In the rows, 128 means zero.
Y: 4 groups of rows, each row roughly a mix of its group's hidden directions; one row fits no group
Y (161 x 11)
161,114,146,112,118,106,127,114,188,161,148
111,130,140,170,160,117,127,170,174,133,150
131,107,136,154,116,146,93,124,149,120,193
138,120,117,94,95,137,123,81,77,118,117
142,141,132,119,104,110,186,114,105,118,81
116,183,153,146,128,126,149,152,142,122,176
109,149,137,125,160,114,150,176,138,173,104
143,122,128,128,105,111,199,131,103,106,107
117,144,136,73,146,139,125,131,132,187,114
114,138,152,130,113,124,201,108,119,122,101
152,168,138,167,111,118,121,133,143,121,184
111,122,152,117,105,74,133,166,146,120,91
111,101,112,138,82,126,132,164,151,137,81
92,121,130,163,137,133,125,157,77,120,89
137,127,134,75,109,117,164,142,126,129,75
164,126,87,160,141,167,165,138,134,151,124
127,129,167,138,101,148,98,101,179,146,147
155,75,102,139,135,146,123,75,134,114,127
110,128,155,76,153,154,125,139,146,163,96
162,141,127,132,141,178,125,85,126,164,152
103,163,170,113,147,135,89,156,120,149,153
142,121,129,166,126,164,192,115,130,129,109
77,97,140,172,135,118,154,132,161,132,130
102,158,190,128,170,122,145,139,127,126,136
146,165,136,170,125,149,179,151,142,116,143
104,122,96,166,161,149,155,145,88,149,130
110,158,144,138,176,136,121,111,83,108,159
113,73,144,132,114,146,115,94,174,132,114
133,155,80,115,135,145,160,124,100,84,109
171,135,137,135,160,73,137,150,122,157,143
119,107,88,150,172,141,112,87,145,155,126
181,123,151,109,118,109,145,122,159,165,157
126,139,194,128,154,107,150,141,147,156,146
112,160,138,145,159,134,99,176,141,104,162
83,112,124,147,155,117,119,111,138,176,166
149,127,142,152,132,164,68,102,110,150,137
105,144,84,143,145,142,135,127,81,87,109
128,109,114,123,76,129,141,164,157,136,83
90,107,94,135,92,141,109,143,147,112,84
148,140,158,115,103,164,107,108,157,169,155
118,100,108,111,138,116,64,121,126,137,167
160,102,91,101,114,101,144,131,103,126,82
184,117,104,132,131,136,143,132,72,145,135
80,92,154,122,153,133,134,122,149,173,113
82,120,179,151,134,117,106,157,145,140,106
120,85,126,155,101,128,91,179,117,117,135
152,123,86,117,109,101,183,118,116,120,100
152,139,117,147,144,154,77,171,157,111,119
95,136,81,140,144,148,112,109,91,89,124
106,135,134,97,124,85,84,149,129,107,167
72,110,148,87,141,108,150,133,112,144,153
140,135,149,139,132,64,122,138,131,155,173
99,144,112,131,170,165,113,152,165,149,153
122,91,161,139,92,134,78,142,132,159,121
104,151,172,153,143,161,92,130,151,131,158
100,152,132,107,145,112,131,156,110,190,147
126,110,149,126,95,112,152,166,171,157,98
88,121,99,172,155,133,151,138,91,143,145
152,107,70,116,88,138,106,109,149,120,120
135,98,151,113,121,143,122,106,89,131,67
148,90,107,162,138,145,112,95,135,79,137
150,108,105,106,109,138,130,75,81,115,116
147,152,122,167,180,134,95,109,138,134,156
76,105,127,172,136,152,148,113,146,140,156
122,119,160,141,117,149,190,106,104,123,97
180,120,98,124,145,134,140,152,74,135,125
135,94,122,177,125,131,128,105,132,69,129
99,111,120,135,125,158,73,111,85,112,117
155,105,111,156,130,163,174,111,124,148,92
128,129,101,168,150,116,89,135,107,77,121
149,151,168,126,163,103,176,136,130,147,152
157,140,100,135,156,158,123,73,100,115,140
140,115,116,150,147,162,141,120,110,183,168
137,102,152,132,153,94,127,117,123,144,193
157,181,159,130,120,117,88,141,127,147,100
96,146,118,159,148,119,142,62,114,129,130
182,148,184,108,140,129,115,124,112,133,141
174,125,175,113,115,113,128,134,154,165,152
66,139,113,110,132,134,128,168,127,101,101
88,99,144,147,125,140,80,134,111,128,85
175,98,125,133,88,134,141,113,135,84,104
164,127,157,98,111,163,130,143,160,167,108
166,141,144,77,104,153,122,157,134,153,105
117,184,179,148,124,129,113,140,155,112,139
136,151,155,109,85,100,180,129,117,132,104
170,137,142,119,131,87,117,157,118,161,170
156,105,99,131,147,153,67,151,124,145,135
164,92,80,128,123,120,116,133,96,139,165
154,122,120,161,133,110,179,90,125,91,126
127,108,169,126,87,131,137,132,162,172,156
95,107,113,152,124,88,116,144,121,70,127
127,176,175,159,131,160,134,138,150,119,107
110,123,163,144,160,125,128,166,170,128,167
175,129,171,124,105,112,122,145,147,162,160
129,152,167,124,175,110,166,122,127,142,165
103,115,91,136,101,157,78,120,102,104,121
136,139,89,133,153,134,128,131,82,95,83
165,145,106,116,88,117,136,120,73,106,125
123,115,83,126,94,161,89,118,97,103,118
144,163,94,114,151,122,185,117,129,106,150
184,129,113,114,143,180,129,100,114,139,141
102,127,170,102,136,145,116,164,173,151,111
109,119,100,129,131,126,121,78,67,133,141
110,93,149,99,111,111,132,86,92,121,94
124,126,103,146,174,146,80,149,115,117,162
104,137,127,141,147,161,107,98,168,90,95
149,172,127,142,119,120,165,173,107,116,160
76,119,157,93,151,133,105,133,147,130,91
123,82,110,115,109,144,107,70,109,144,124
94,96,105,145,86,123,130,159,157,143,97
175,143,134,111,124,113,152,121,152,148,183
139,176,106,142,185,138,100,112,112,132,131
90,124,186,152,154,126,106,144,103,138,114
174,125,73,154,138,152,140,146,130,148,144
180,149,115,176,119,165,131,120,135,122,106
165,130,100,170,165,142,124,103,96,118,106
114,147,121,131,164,148,155,83,143,130,79
163,159,126,152,91,111,155,102,123,89,109
113,172,147,84,127,126,131,165,126,167,111
138,96,141,126,79,118,104,169,127,123,168
103,144,167,101,124,96,72,136,140,115,125
142,119,115,145,153,167,125,124,115,191,153
111,125,78,131,112,159,106,120,85,95,115
143,131,64,114,102,154,122,114,107,95,122
96,135,134,155,160,75,120,169,145,123,131
130,97,160,129,118,146,164,104,91,132,83
130,148,152,134,88,141,146,188,97,127,127
118,98,92,166,135,145,90,88,131,107,126
148,187,125,88,130,136,114,166,106,125,124
107,107,170,115,149,143,129,152,184,145,114
127,132,112,109,135,121,181,120,98,137,72
179,137,120,177,122,171,129,123,130,118,103
148,168,148,96,131,129,178,136,141,126,167
115,128,157,133,111,115,88,166,165,136,170
192,125,109,170,116,158,120,128,113,124,118
118,91,120,125,141,130,153,78,146,169,100
118,146,76,141,142,130,120,120,174,128,172
113,140,152,82,139,132,131,134,156,188,132
113,162,126,132,173,142,123,111,81,90,139
125,137,141,159,162,123,124,179,175,123,149
127,82,117,108,83,127,163,155,98,117,127
65,114,134,160,136,133,161,131,144,158,141
134,162,112,156,124,119,130,139,159,115,192
113,108,127,124,149,143,66,79,126,117,118
114,88,144,109,66,121,128,157,139,110,140
128,136,155,132,156,137,134,152,201,130,118
110,144,159,161,141,152,95,124,159,134,176
134,118,165,106,75,138,96,136,170,124,132
172,122,92,142,142,153,137,111,73,121,119
102,110,85,140,110,155,90,120,91,106,109
109,137,114,118,100,113,121,123,52,134,137
130,159,142,120,162,126,122,192,142,141,157
131,181,139,148,137,135,93,157,160,124,162
74,144,134,137,162,123,112,134,146,172,155
125,119,118,149,192,116,160,137,144,166,134
130,85,127,170,107,115,155,88,153,110,117
144,122,99,154,115,127,118,109,77,76,130
148,131,88,138,102,117,119,113,64,113,141
84,117,126,132,93,168,114,94,141,94,122
129,137,123,84,86,136,122,96,84,135,100
87,98,159,109,145,144,132,97,160,159,108
the two rows of each list that fit no group, in list order (the others fit one group, some only roughly)
- Q453: 166,118,84,150,178,149,122,120,153,121,119
- Q950: 94,103,82,125,129,113,140,95,87,117,150
- Q529: 112,163,145,145,145,151,154,134,177,134,87
- Q945: 139,119,94,143,72,132,150,172,107,137,122
- Q920: 88,127,158,128,134,119,101,110,139,133,190
- Q807: 162,192,129,123,135,136,120,150,163,107,135
- Q702: 142,60,101,116,110,121,130,104,96,120,138
- Q324: 183,131,112,138,150,127,147,131,79,159,118
- Q483: 142,165,132,160,177,157,116,111,107,113,155
- Q175: 170,147,131,87,145,170,137,126,124,145,89
- Q645: 128,109,173,118,94,126,136,151,170,167,112

Q950, Q483
- Q799: 130,168,165,142,148,166,87,147,130,154,133
- Q507: 111,105,111,120,157,154,71,126,157,157,134
- Q824: 109,147,127,144,173,126,133,94,111,120,184
- Q630: 100,161,164,82,111,130,127,158,111,150,107
- Q667: 104,143,164,105,170,129,108,88,161,116,138
- Q987: 125,128,99,110,162,124,107,134,86,117,73
- Q360: 155,127,102,150,82,133,156,167,97,144,142
- Q439: 184,135,110,109,132,106,133,170,92,133,112
- Q448: 97,131,138,140,142,156,108,137,62,110,109
- Q336: 148,94,136,123,153,144,140,91,188,130,138
- Q257: 112,150,95,142,162,94,119,117,91,88,114
- Q632: 112,127,91,153,147,166,113,99,102,100,162
- Q908: 98,124,122,173,126,107,169,139,176,124,141
- Q500: 149,158,106,143,146,142,88,172,154,122,158

Q987, Q908
- Q942: 138,150,117,130,139,123,75,167,167,112,156
- Q362: 153,101,147,148,113,150,160,94,97,141,88
- Q29: 120,99,146,121,111,140,73,148,131,179,128
- Q43: 49,120,126,138,127,123,148,156,138,128,126
- Q275: 103,85,115,93,147,130,75,107,132,143,126
- Q576: 110,157,174,147,143,154,83,110,140,146,148
- Q552: 104,135,67,123,155,137,135,165,107,121,104
- Q860: 105,93,124,159,114,92,118,125,132,83,164
- Q450: 108,132,57,138,125,148,121,105,109,101,130
- Q469: 154,174,160,115,128,130,171,163,111,117,143
- Q151: 114,165,186,130,132,140,85,150,116,137,136
- Q955: 125,101,62,126,91,126,123,116,160,127,135
- Q358: 117,77,106,146,132,123,78,97,136,144,108

Q29, Q552
- Q267: 113,87,102,154,158,127,136,76,142,151,120
- Q420: 92,124,71,124,144,134,145,100,128,90,111
- Q516: 112,165,158,143,140,161,148,130,172,122,92
- Q848: 123,112,139,129,128,159,120,71,105,144,80
- Q224: 134,94,101,92,88,118,99,130,109,135,167
- Q190: 148,118,85,179,144,117,131,96,135,111,160
- Q221: 151,134,131,161,122,149,188,109,144,121,92
- Q56: 152,165,124,123,149,91,157,127,107,100,85
- Q999: 157,147,104,119,159,109,117,169,87,111,101
- Q139: 116,83,88,115,118,105,174,107,138,108,121
- Q935: 156,127,125,115,113,121,113,101,124,136,54
- Q300: 136,156,133,159,139,153,73,102,147,149,151
- Q878: 106,160,134,112,115,95,162,121,158,92,93
- Q226: 96,116,142,135,128,138,110,127,176,71,108

Q224, Q56
- Q956: 122,87,156,147,97,134,122,119,154,151,178
- Q33: 180,146,164,153,96,128,142,122,138,149,157
- Q493: 130,89,79,121,121,111,180,109,135,115,117
- Q701: 122,103,169,143,85,103,116,142,156,156,156
- Q157: 135,83,110,161,157,126,156,80,145,125,124
- Q738: 146,101,157,138,92,120,103,112,182,110,141
- Q461: 148,140,81,147,152,139,90,132,152,147,166
- Q488: 127,148,96,144,155,107,75,150,145,122,163
- Q751: 110,123,98,113,139,158,160,138,100,110,73
- Q177: 163,130,140,138,139,114,154,129,96,164,182
- Q402: 120,101,92,117,146,120,98,151,131,138,188
- Q241: 124,151,169,152,132,157,87,124,162,111,98
- Q911: 149,114,159,151,117,119,84,117,178,122,156
- Q484: 128,199,147,149,134,146,142,149,155,137,137

Q33, Q488
